A state moves one step at a time under one of 6 hidden systems, and each row is a state written as 20 numbers. Each run below is a few steps of one system.
run 1, W:
[[ -2   5 -30 -48  31 -33 -24 -21  56  76  37  34   2 -27  -1  -7  29  71
    0  61]
 [-42 -10  -8   3  17 -75  17  51   9  -3 -91 -17 -12  23 -52  13  34  -7
   -5 -11]
 [ 17 -39  30  12   3  55  63 -41  -7  34 -42   2 -40  -7  38  62  10  -5
   10  35]
 [ 20  -6   4 -71   1  29 -14  19  52 -20  17   0 -23  10 -24 -57  22  64
  -42  44]
 [ 13  14 -19  24  32  -4 -50  59 -10  31 -56 -52 -43   4  -8   8 -20 -19
   25 -40]
 [-42 -26 -22  54  28   9  36 -53  27  35  13  19  -9 -55  26  -7  -9  -8
   18  58]
 [-26 -38  31 -37 -33 -22  14  42  37 -73 -15 -10  -5   7 -20 -35  18 -18
  -52   2]
 [ 52   4  34  12  -9  56   9  26 -46  35 -27 -28 -25  10  53  10 -37   0
   20 -55]
 [-19  23 -46   2  19  37  -5 -47  12   5  56   4  10 -16 -33 -74 -19  30
    3  41]]
run 2, E (9 x 20):
[[  4 -13  32  -1  -1  33  19 -51 -37  27  33  -8 -12  -5  17  31  -9 -45
   20  23]
 [  7  19  20 -46 -13 -28 -25  -7  19 -13  64  25  26  21 -18   3  17  32
  -15  40]
 [ -8  24  16  -6  19 -46 -29  40 -28  28  -7 -31  -5  29 -33   3  -5 -20
   23 -19]
 [-33   0 -12   8   0  -3  35 -65 -25  38   8  -7   4 -15  -6 -11  -8 -20
   21  25]
 [ -9 -31  27 -29   2 -29   9   0  25 -34  28  22   5   7 -13  20  39 -20
  -30  39]
 [ 28  15  55 -25  13  -6   1  31 -29  47  -5 -19 -21  34  -5  16  -6  15
   12  -1]
 [-33  27 -30 -12  -2   1  -6 -41  -5  13   8 -16  11   6 -38 -43  -4  25
   13  30]
 [-22 -35   0   6  28 -31 -16  15  24 -11   7  -6 -20 -16 -14  17  25 -56
   -6  19]
 [ 10 -12  53   1  -1  -7  41   8 -12  46   8   9  -9   6  29   5 -14  21
   10  20]]
run 3, H:
[[-68  -4 -31  25 -18 -61 -25   5  38 -66   7  -6  31 -30 -20 -25  -4 -40
  -14  11]
 [ 13 -18  42  42  -4 -28  66  37 -34  30   8  40  21 -11  59  -7 -28   3
    8 -50]
 [ 32  31  19 -35 -37  77  -8 -50 -18  -6  44 -17   5  22   7 -27 -28  43
    1  21]
 [ 10   0 -30 -28   0 -15 -74   4 -14 -42  17 -21   1   4 -28  30  31 -71
   -6 -47]
 [-10   1 -41  58  59 -31   9  -2   5  69  -4  35  -1 -32  21  29   3   8
   39   9]
 [-44  33  28  18 -50 -17  28 -21  18 -44   3   4  38  21 -19 -24 -25  51
   -9  51]
 [ 29 -28  29 -46 -48  -9  31   7 -39 -18 -11   3  17  11  29   9  17 -34
  -22 -79]
 [ 58   3 -30 -22  55  62 -18 -25  -5  44  43  22 -30  -6  -3   2  24  23
    8  16]
 [-28  41 -13  25   9 -20 -61  10  18 -46  -7 -28   2  34 -58  35   6 -11
   16  41]]
run 4, Z:
[[ 36  -2 -59 -17  19  26 -64  69  43  34 -38 -38 -41 -43  32 -56 -19  23
   -5 -53]
 [-42 -23 -36  87  46  13  50  47   4 -48 -68   1 -21  -6 -33 -45  -7 -23
  -15 -11]
 [-11 -24  10  64 -60  46  20 -37  30 -61 -38  -9  -1 -31  69  51 -23 -15
   -3  21]
 [ 58  22  -5  -5 -38  39 -41  42  17  -4  20   2  15 -27  75 -41 -44  49
  -10 -53]
 [  6  30 -48  40  28  42 -16  27 -45 -32 -25 -26  -7  26 -54 -57 -21  -6
    6 -60]
 [-44 -16 -66  56 -11  16  -7 -60  17 -55 -26  -8  12 -40   0  23  12 -57
    6  12]
 [ 11   6  -2  26 -50 -38 -17  31  39 -36  18  44  44 -27  74  15 -14  36
  -14 -30]
 [ 30  54  -3  20 -18  27  13  16 -53   5 -29  -5  20  43  -8 -20 -30  58
   18 -55]
 [-10   1 -73 -11  -5  61   1 -73 -14 -27  -9 -11   3  -8 -33 -25  24 -20
   -9 -13]]
run 5, E (9 x 20):
[[  8   5 -35  69  39 -16 -21  48   1 -26 -22  18  -1   2  -4  25   4 -20
    9 -33]
 [ -9  -7   4  35 -50  14  33 -36  -2  15 -38  -6  15 -30  67  28 -27   7
   15 -11]
 [ 17 -22 -22 -48 -38   1   1   0  18 -51   4  26  23  -5  12 -21  33  12
  -42 -41]
 [ 56  11 -10  29  33  45 -11  35 -40  -5 -21   5 -18  31  -8  27   9  -7
    8 -53]
 [ -8  36 -44  38 -20  27 -14 -54   9   1 -16   0  19 -12  19  24 -19  41
   27  17]
 [ -9 -22 -31  -4 -20 -53 -27  28  46 -28 -13  18  19 -32  29  11  27 -18
  -22 -32]
 [ 28 -14  16  22   8  10  52  21 -48  23 -28  19  -1   9  32  10  -4   1
    5 -60]
 [  4  15 -31  -7 -38  56  12 -55  -2 -53 -16  -4  14  20 -18   0  10  30
  -12   7]
 [ 36  -1 -36 -10  18   3 -71  28  33  -8  -4  -5 -17 -10  11  38  24 -13
   -2 -19]]
run 6, U:
[[ 26  54  48  23 -19 -39 -34  37 -14   1 -12   0  17  57   1  76 -17  42
   28   3]
 [-15  31 -51 -33 -54  -3  20 -68  -5  18 -49  -5  33   4  -4 -12  13  64
    8 -16]
 [ -2 -34 -34  -1  15   1  12   3  32 -81 -25  36   3   7 -38  22  69 -17
  -41  -1]
 [ 44  14  47  35  13  18 -10  22  11  12  -7  16 -17  24  30  85  -6  39
   21  40]
 [ -1  39 -10 -44 -62   1 -14 -20  29  -2  -8 -15  23   4   8 -40 -22  85
  -12   9]
 [ -4 -21 -58  18   5  -7  -4  33  15 -40 -68   7  -5  -8 -13   1  31 -14
  -23 -54]
 [ 19 -12   8  56  30  38  47 -17   9  10  -7  41 -15  -4  32  46  -2  28
   14  43]
 [  6  16  44 -36 -61  19 -18   7  33 -51  22 -23   8  15  13 -28 -27  38
  -27  28]
 [ 34   8 -42   6  -4   5 -28  40  -9   4 -47 -10  -1  -4  18   1   5   5
   -3 -82]]
run 7, Z:
[[ 23   6 -10 -29  -7  25  32 -50 -69  56  32  15  20   2  12 -25   1  -3
   17 -55]
 [ -1   9 -19  -7  34  15 -19 -31  -6 -48  78  28  18  24 -60 -22  24 -17
  -17  25]
 [-16  15   6  -3 -12 -60 -63  -2   5  -6   0 -16  13  15 -11  73  14 -37
   23   1]
 [-26   8 -11  -7  -5 -63  27 -12   4  74  -9  27  23 -20  17 -12   1  49
   16   0]
 [  5 -10  41 -33 -17   8  67  -5 -27 -32   0  20  11  44 -36 -25  23  20
  -32   0]
 [ 47  -5   9 -22  13  53 -23 -41 -27  10  24  -5 -20  19   2  61  26 -31
   12   7]
 [ -4  21 -28 -20  36 -26 -64  17  48  27  35   2  -5 -11 -20 -16   7  26
    5  44]
 [-39  -8  23   0  -8 -67  22  43  -1  -3 -59 -23  -5  20 -30  10  12 -13
   -6  -8]
 [ -3 -33  20   8  -9  18  74 -42  -9  41 -19  19  -6 -20  39  18   5  10
    5  17]]
run 8, W:
[[-32   5  61  44   8 -31  65 -15 -89  15  41  15  29  30 -13  -6 -28 -49
   30 -17]
 [ -2  -1  71 -59 -25   3  12 -50 -42 -16  81  -6  10  38 -27  -4   3 -33
   -7  37]
 [ 36  21  43 -59  22 -39 -50  41 -37  45  67  -4   5  34 -19   1   4 -10
   10 -27]
 [-27  33  18  23  42 -55  14 -18 -43  77  32  12  17  13 -29   5 -14   2
   48  29]
 [-51 -28  39 -43   0 -51  32 -35 -11   0  15  -1   5  20 -47  19  39 -49
  -10  51]
 [ 45 -28  79 -55  11 -18  22  38 -21  34  13  10 -22  31   9  33  25  -5
  -11  -7]
 [ 10  27  27 -23  33   8  15   1 -27  70  11 -10 -19  30 -35 -32 -13  53
   22  34]
 [-33 -10 -12 -24  39 -21 -30 -13  -4  27  -1 -38 -33   5 -60  -2  23 -50
    9  36]
 [  3 -45  44   7  40 -33  20  32  15  35  12  21 -27 -17  23  32  20 -34
   -1  29]]
run 9, C (9 x 20):
[[-30  56 -43 -33  -1 -32 -76 -53 -22  29  47 -37  24   9 -51 -16  -3 -10
   32  13]
 [-34 -38 -25  18  38 -79  33  20 -24   5  -9  40  20  -9 -25   6  45 -65
   -9 -49]
 [ 13  -1  65  23 -19  -2  81 -19 -19   7  -4  52  22  35  28  50   4  53
    3  36]
 [  6  11  38 -99 -35  17 -33 -27   6  -6  49 -41 -12  25 -30 -33   5  13
  -18  49]
 [ 37  -3 -37 -28  61 -14 -50  43 -13  43 -10  -8 -34   7 -27  13  39 -23
   10 -50]
 [-26  19 -41  79  44 -17  31 -23   7   6 -17  46  19   9 -26  33  12  41
   22  46]
 [-63 -38  46 -33 -52 -45  32 -19  41 -26 -12 -23   2 -15   3  -1   6 -18
  -29  54]
 [ 51 -17  28 -67 -10  19  18  36 -17  62 -18 -13 -28   0  37 -26   2  27
  -12 -46]
 [ 31  32 -31  28  54  73 -16   1 -13 -24  24   3 -16  38 -59 -27   1  30
    9  21]]
run 10, C:
[[-20   7  44 -39  -5  39   0  27 -16  -5   5 -77 -48  22 -50 -98 -43 -10
  -12  28]
 [ 28 -27 -35  20  57  67  -9 -12 -38  35 -36 -37 -60 -13   2  32  17 -68
   26 -30]
 [-22   3 -13  81  57  17  11 -24  24  24  60  38   4 -43  23  -2 -27   6
   28  71]
 [-66 -10  78   5 -36 -55   7  32  -2   1  -5 -59 -13  -6   7 -26 -52 -52
    4  29]
 [ 21 -11   7 -24  -9  45  56 -32 -75  70 -23 -25 -13   1  24 -30 -17  -8
   17 -56]
 [ 23 -12   3  27  65  69  10  -9 -20 -33  88  28 -15  15 -35 -30   6 -29
   -7  35]
 [ -9   2  45  23   9 -30 -59  10   5  14  10 -35 -29   1  13  81 -14 -60
   37  38]
 [-42  19 -22  -1   0 -50  24 -37 -30  90   9   3  25 -23  13 -39 -26  25
   35  -8]
 [-21 -30  44   3  24  -4  73  24 -41 -39  14  12  -3  29 -44 -52   5 -37
  -29  -8]]
run 11, U (9 x 20):
[[  8  20 -28  29  18  47  49 -10 -18  -9  38  41  24   4 -13 -87 -25  55
   -8  -5]
 [-15   0   4  44 -27  36 -43   0   4 -86 -10 -55 -15   1  -6  17 -30 -70
   -2  -6]
 [ 47  -8   0   8 -19   6  10 -12 -12  38  33  40  26 -33  93  26  -9   5
   14 -45]
 [-15  41  -4  20  -1  -7  16  14 -23 -54  46  24  45  33 -49 -69 -20  32
  -14  -4]
 [ -1   2  -7  38 -24  21 -27 -19 -29 -29 -48 -43  -8   7  11  66  -6 -62
   26 -38]
 [ 30  -9  -9 -16  -7   7  25 -50  -3  20  62  62  39 -20  40   4  22  33
   -8   0]
 [-11  40  20  15  -4 -26 -30  46   0 -76  16  -2  23  52 -58 -13  -6   5
   -9  -2]
 [  9  16 -15  19 -26   7  -7 -40 -28  39 -57 -19   1  -5  38  68  -6  -4
   39 -34]
 [-10  -9 -23 -25 -12  -4  35 -38  22 -26  45  58  38  -8  -8 -32  34  33
  -34  24]]
run 12, H:
[[-16 -41  42 -30   6 -29   5  33  19 -11  21 -10 -25 -14   1 -20   7 -50
  -24  22]
 [  5  -3  49  -9  30 -10  10  31 -24  59  11 -19 -28   5   4 -18 -23  -8
   20   9]
 [-34   1  14 -24  -8  12  -2 -28  -8   6   1 -50 -20   2 -36 -28 -15 -26
    6  38]
 [-30 -37  20  -4  13 -31   8  13  -3  -2  25  -9 -11 -20  -3 -12   7 -70
  -11  -3]
 [ -2   2  45   7  23 -11  20  -1 -15  50  36   3  -8  -3  13 -11 -26   0
   21  32]
 [-25  15  31 -34 -23 -10  -9 -27 -20  -5  21 -39   2  19 -27 -22 -12 -19
    4  21]
 [-15 -29   3 -17  15 -22  10 -13 -26  17  17  -4  -8  -9  -4  -2  20 -58
    0 -19]
 [ -4   2  19  14  33  -3  13 -18  -4  26  40  13  -6   0  -7   4  -7  -4
   18  48]
 [-25  12  40 -21 -24 -32  -5 -10 -16  -3  13 -24  10  23 -13   8  -4 -15
    4  17]]

Name the system that made each run.
run 13:
[[-16  18  19 -55  -5  -5 -14 -38 -32  19   0 -43 -12  38 -55  15  16 -18
   14  30]
 [  6 -28 -29 -22  51 -23  11 -13  -5  53   9  29 -11 -13 -18   7  47 -18
    6  -5]]

C
run 14, 2 rows:
[[ 22 -24  17 -30  63 -23  26  12 -25  56  92  50   8 -11  -6 -38  23 -17
   -6  -9]
 [-31  32  63  37   7  -2  27  -3 -31 -46   6  -6   5  68 -60  15 -16  10
   16  52]]

E
run 15:
[[ 46  -6   7  20  77  23  25  36  -3 -50  64  87   7  41 -43  -6  41  26
  -26  22]
 [ -4  67  29  31 -34  17 -80  -3   6 -13 -18 -69 -10  28  -5  57 -55  16
   47  47]]

U
run 16, 2 rows:
[[ 23  31 -24  -9 -41  27 -29 -22 -37 -38   8 -12  29  20  -2  -5  -2  -8
    2 -61]
 [ 11  13 -49  34  13   7 -14 -31 -12 -25  25  39  30  -4   1  29  18  -7
   10 -27]]

U
run 17, 2 rows:
[[ 18  -8 -34  12   6  16 -25 -39  20  29   4  11  -5 -37  48  46   6  -3
   21  15]
 [  2   4  -3   6 -14 -49  18  30  29 -15  -1  50  39   3  11  -1  18  50
  -18 -11]]

E
run 18 (2 x 20):
[[ -9 -39  10 -19  10 -27  18  50   9  19 -36 -12 -26 -14   1 -32   7 -24
  -16 -27]
 [ -1 -24  35  50  29  30  54   2 -13   0   1  10 -18  -2  14  11 -12 -18
    3  25]]

Z
run 19:
[[ 33 -64  41 -17  16  66  58 -15 -18 -15 -24   3 -51  10   8  43  44 -49
  -22   8]
 [ 43  17  15 -15  37  38 -48 -12  32  56  66   3 -28 -15  32  15 -17  45
   26  74]]

C
run 20:
[[ 15  45 -25  -9  17  42  -1 -23 -17  34  56  12  13   7 -25 -80 -35  65
   10  15]
 [-23 -20   6  13  31  -6 -30  28  -7 -59  -9 -36 -27  17 -54  11  21 -93
  -12   1]]

C
run 21, 2 rows:
[[ 19 -11 -39  -1 -10  57 -20 -44 -58   7 -61 -55 -28   5  -2  39  17 -71
   22 -71]
 [ 14 -11 -49  52  49  20   5 -31  19   7  88  77  27 -52  37 -12   0   3
    8  19]]

C
run 22:
[[ -2  31  39   1   3  -5 -29  11  42 -26   0  -7  -9  36 -27  38  -2  56
    4  94]
 [-26   9  -3 -36  -7 -56 -45  33  18  70 -23 -53 -19 -30  12 -31 -19   0
   17  -6]]

E
run 23 (2 x 20):
[[-44  34  51  19   5 -37 -27 -14 -14  68  18 -54 -16   1  -8   9 -58 -16
   51  70]
 [-68 -24  20 -52 -15 -70  16 -25  15  19  56  -7  18 -34 -16 -66  -2 -33
  -14  40]]

E
run 24 (2 x 20):
[[ 27  37 -69   1  16 -45 -74  55  13  36 -18  11  18 -15  13   0   4  35
   15 -75]
 [-22  33 -77  83  11  36  36 -27  -2 -22 -52  19  21   0 -24 -34 -19  59
   17  -3]]

H
run 25:
[[-28   3  49 -49   0 -37  -5 -24 -17  17  38 -25   0  29 -50   0  11 -27
    6  49]
 [-15  -4  32 -40  30 -35  -8 -10 -19  53  40 -17 -15  18 -39  -2  11 -22
   15  41]]

E
run 26 (2 x 20):
[[   8  -32  -41  -79  -25   10   30   14   72  -23  -77   13  -20   -2
   -18  -44   64   80  -63    6]
 [  53    5  -41   51   42   78  -13   50   -7   -2 -101  -27  -60   20
    -6   34    6   19    8  -41]]

W
run 27 (2 x 20):
[[ 76 -41 -23 -32  60  11   0  39  56   8  66  99  -4 -29  35  -4  61  40
  -41  -5]
 [ -1  67  45  39   0 -30 -57  73  34 -34 -31 -27  -6  58 -34  42 -30  66
   20  53]]

C
